128 stands for zero in the data rows.
Some points, each followed by its number:
[134 128 138 112 103 161 118 169 127 123 179  68 113 116 172  76  87 158 116 109 168 125 140 158 151 116  78] 0
[109 112 152 134  99 165 143  95 128 104 132 122 126 120 146 100 147 133 151 114 108 154 108 109 103 151 167] 1
[157 127 125 121 105  96 124 100 142 101 117  99 164 122 141 135 104 125 142 147 136  83 139 142  97 128 101] 2
[113 121  96 134 145 147 153 144 104 154 142 135 120 163 152 126  94 116 131 116 156 128 110 121 133 110 112] 3
[144 112 173 109 122 122 146 126 112 151 136 111 123  90 138  74 160 120 137 105 104 120 150 145 141 145 119] 4
[119  89 140 162 102 136 113  66 134  96 126  90 149 111 139 146 150 154 115 145 143 132 135 151 139 126 119] 5
[133 142 153 111 116 117 108 163 139 124 133 149 120 106 111  91 151 155 127 109 104 138 164 118 123 135 135] 6
[161 154 115 110 124 116 148 156 145 113 109 121 175 151 126 121 123 101 143 139 122 102 137 141  83 107  98] 7
[133 155  94 135 104  97 122  88 152 138 116 134 151 173 137 147  89  75 141 138 131  84 121 127 126 104 109] 8
[230 216 136  92  96 114 152  97 172  68  82 106 184 179 105  85  94 103 193 156 117 117 111 154  60 113 124] 9
[147 120 128 142 112 100 118  87 133 127 133 137 126 122 120 122 131 112 127 138 118 118 123 129 130 138 126] 10
[104 106 118 170 136 133 117 150 122 161 142 122 123 151 135 156 165 169 122 105 154 125 137 157 159 109 121] 11
[124 112 136 138 104 117 118  60 124 137 110 166 101 129 129  60 127 111 116 123 104 154 146 107 166 113 102] 12
[116 132 137 140 135 150 135 138 122 149 141 127 116 119 130 113 143 124 118 116 117 137 122 126 158 125 138] 13
[117 146 131 120 136 171 147 160 146  93 108 101 172 118 135 139 130 147 134 143 121 119 130 123 111 111 133] 14
[123 148 182 146 108 169  94 133 138 119 116 167  68 131  91 108  85 163 103  80 127 178 149 118 147 143 132] 15
[124 170  81 140 158 121 105 147 145 110 138 126 136 113  99 156 118 166 112 156 143 120 129 101 158  89 158] 16
[114 147 145 127 137 189 160 173 148  82 105  87 185 116 138 155 129 131 132 138 123 117 125 138  98 120 125] 17
[119 114 137 147 153 159 122 139 121 108 116 147 101  89  85 129 108 163 102 107 122 150 137 110 137 132 115] 18
[116 159  81 104 125 144 136 117 135  97 114 134 152 126 134 137  53  95 132 154 126  84 116  79 109 112 126] 19
[114 160  84 149 131 157 164  96 133 125 125 166 119 181 120  91 138  89 148 134 121 181  70  79 130 107 182] 20
[145 116 155  85 109 119 104 190 113 144 143 180  67 152  96 116 111 125 119 104 128 178 133 138  91 166 118] 21
[114 111 167 123  87 117 105  96 122 141 132 145  93 127 146  93 134 149 131  95 112 143 159 129 149 146 126] 22
[162 124 127 112 107  82 120  98 145 104 105  98 166 134 142 154  99 122 147 150 140  78 152 157  93 132  89] 23
[113 116 136 140 124 173 178 104 132 113 114 123 157 138 144  89 167 118 147 120 113 163 107 124 119 117 139] 24
[113 128 123 138 115 165 156 208 133 147 169 111 155 150 147 128 187 117 134 107 134 129 109 150 105 119 145] 25
[125 121 153 130 194 195 179 137 102 130  70 139 110  88  90 137 100 110  98 108 107 157 120 103 130 157 105] 26
[114 193 150 115 102 147 113 124 156 117 119 102 159 162 181 158  98 162 175 140 137  98 123 134 131 127 175] 27
[132 122 135 124 129 114 111 119 113 135 150 114 100 141 144 116 128 195 138 136 174 148 140 148 163 121 148] 28
[143 136 160 130 115 163 113 128 130 104 106 158  79 132  96  90  92 161 119 104 132 179 141 126 135 135 111] 29
[ 96 107 134 104 140 107 116 150 111 146 134 139 112 101 139 163 137 120 113 136 113 117 139 125 125 153 143] 30
[141  90  95 138 130 108 138  62 111  96 136 137 117 109 103 121 118 120 143 129 120 128  94  88  71 163 153] 31
[ 98 149 114 115 148 159 130 163 133 105 130  97 154  99 148 120 126 128 106 173 127 131 134 105 166 101 132] 32
[147 119 142 119 115 149 118 150 117 125 167  83 119 114 158  85 106 155 122 124 162 124 143 159 150 118  97] 33
[110 111 168 127 110 134 101 142 128 122 152 118  98 113 127 168 143 125 113 127 130 149 114 147 114 179 156] 34
[ 85 118 100 138 158 113 137  99 106 157 103 149 113 146 164 210 100 142 130 129 151  86 131 122 144 131 118] 35
[126 153 138 146 137 164 174 201 118 161 162 109 157 145 138 102 180 120 147  91 121 130 100 141 122 115 153] 36
[140 134 122 150 140 113 119 127 129 168 136 144 103 131  99 136 112  82  94 121 131 130 116 139 171 123 103] 37
New points follow, each followed by the numbers of its three nearest points above by angle, smallest number first.
[130 139 133 101  96 110 116 125 131 122 127 133 111 185 156 100 126 166 155 140 151 172 141 139 130 112 135] 22 27 28
[163 128 136 139  96 120 112 117 149  90 142 105 127 161 110 123 127 130 142 137 155 158 110 160 105 138 131] 2 5 9
[125 110 102 145 111 101 112 135 125 146 168 129 129 145 126 142 142 133 135 110 140 104 124 132 121 128 133] 8 11 25
[154 178 106  82 160 114 139 201 129 159 128 181  94 164 101 138  94  69 121 129 113 145  98 115  91 144 140] 20 21 37
[172 158 131 118 136  88 128 115 140 139 117 179 121 122  91  65 152 150 143 105  90 146 153 106 129 115 140] 6 12 29
[210 197 134  92 103 121 142 132 161  85  92 119 167 173  91 106 102 105 171 147 115 130 119 161  66 112 116] 2 7 9
[150 116 161 111 133 113 143 127 105 155 131 118 130  87 136  99 149 125 129 119 108 114 149 143 133 146 118] 4 6 22
[213 210 135  98 100 122 147 129 170  87  98 120 180 186 107  90  95 101 180 145 114 130 114 151  66 111 127] 2 7 9
[100  78 124 150 148 129 133 127  99 154 136 142 110  94 120 167 139 127 114 105 122 117 121 118 119 157 137] 30 34 35
[111 156  99 139 127 157 151 111 138 125 117 165 126 170 122  94 136  84 128 141 114 188  88  87 138 102 165] 12 20 24
[120 116 135 143 133 166 186  98 120 103 102 109 155 133 151  83 172 134 156 130 114 160 108 124 106 120 141] 1 20 24
[ 84 117 104 165 155 124 128 127 147 151 118 139 151  91 102 140 189 104  98 134  83 131 136 101 171 107 138] 13 16 32
[122  98 132 152 113 120 116  88 134 102 127 117 136 115 126 143 146 143 120 138 137 134 131 138 135 127 122] 2 5 10
[109 143  89 127 136 148 137 121 131 101 120 140 138 138 134 148  64 112 134 143 131 101 108  99 101 116 117] 3 8 19
[113 123 169 137 146 142 128 106 125 127 114  90 131  91 148 145 151 169 117 142 133 139 143 145 167 134 132] 5 28 32
[122 158  92 116 121 156 136 116 147  88 111 128 144 132 133 126  56  89 125 155 120 104 113  87 107 115 116] 8 9 19
[132  73  78 125 124  89 111  81  94 122 186 123  97 126 159  76 130 192 145 139 170 134 127 102 124 119 143] 28 31 33
[141 122 122 153 138 102 109 123 123 178 146 145  82 136  88 147 117  45  90 122 133 143 109 148 188 131  92] 10 13 37
[ 90  88 147 109 118 111 104 144 113 154 135 140 113 106 152 166 146 130 108 126 108 113 150 122 131 161 135] 22 30 34
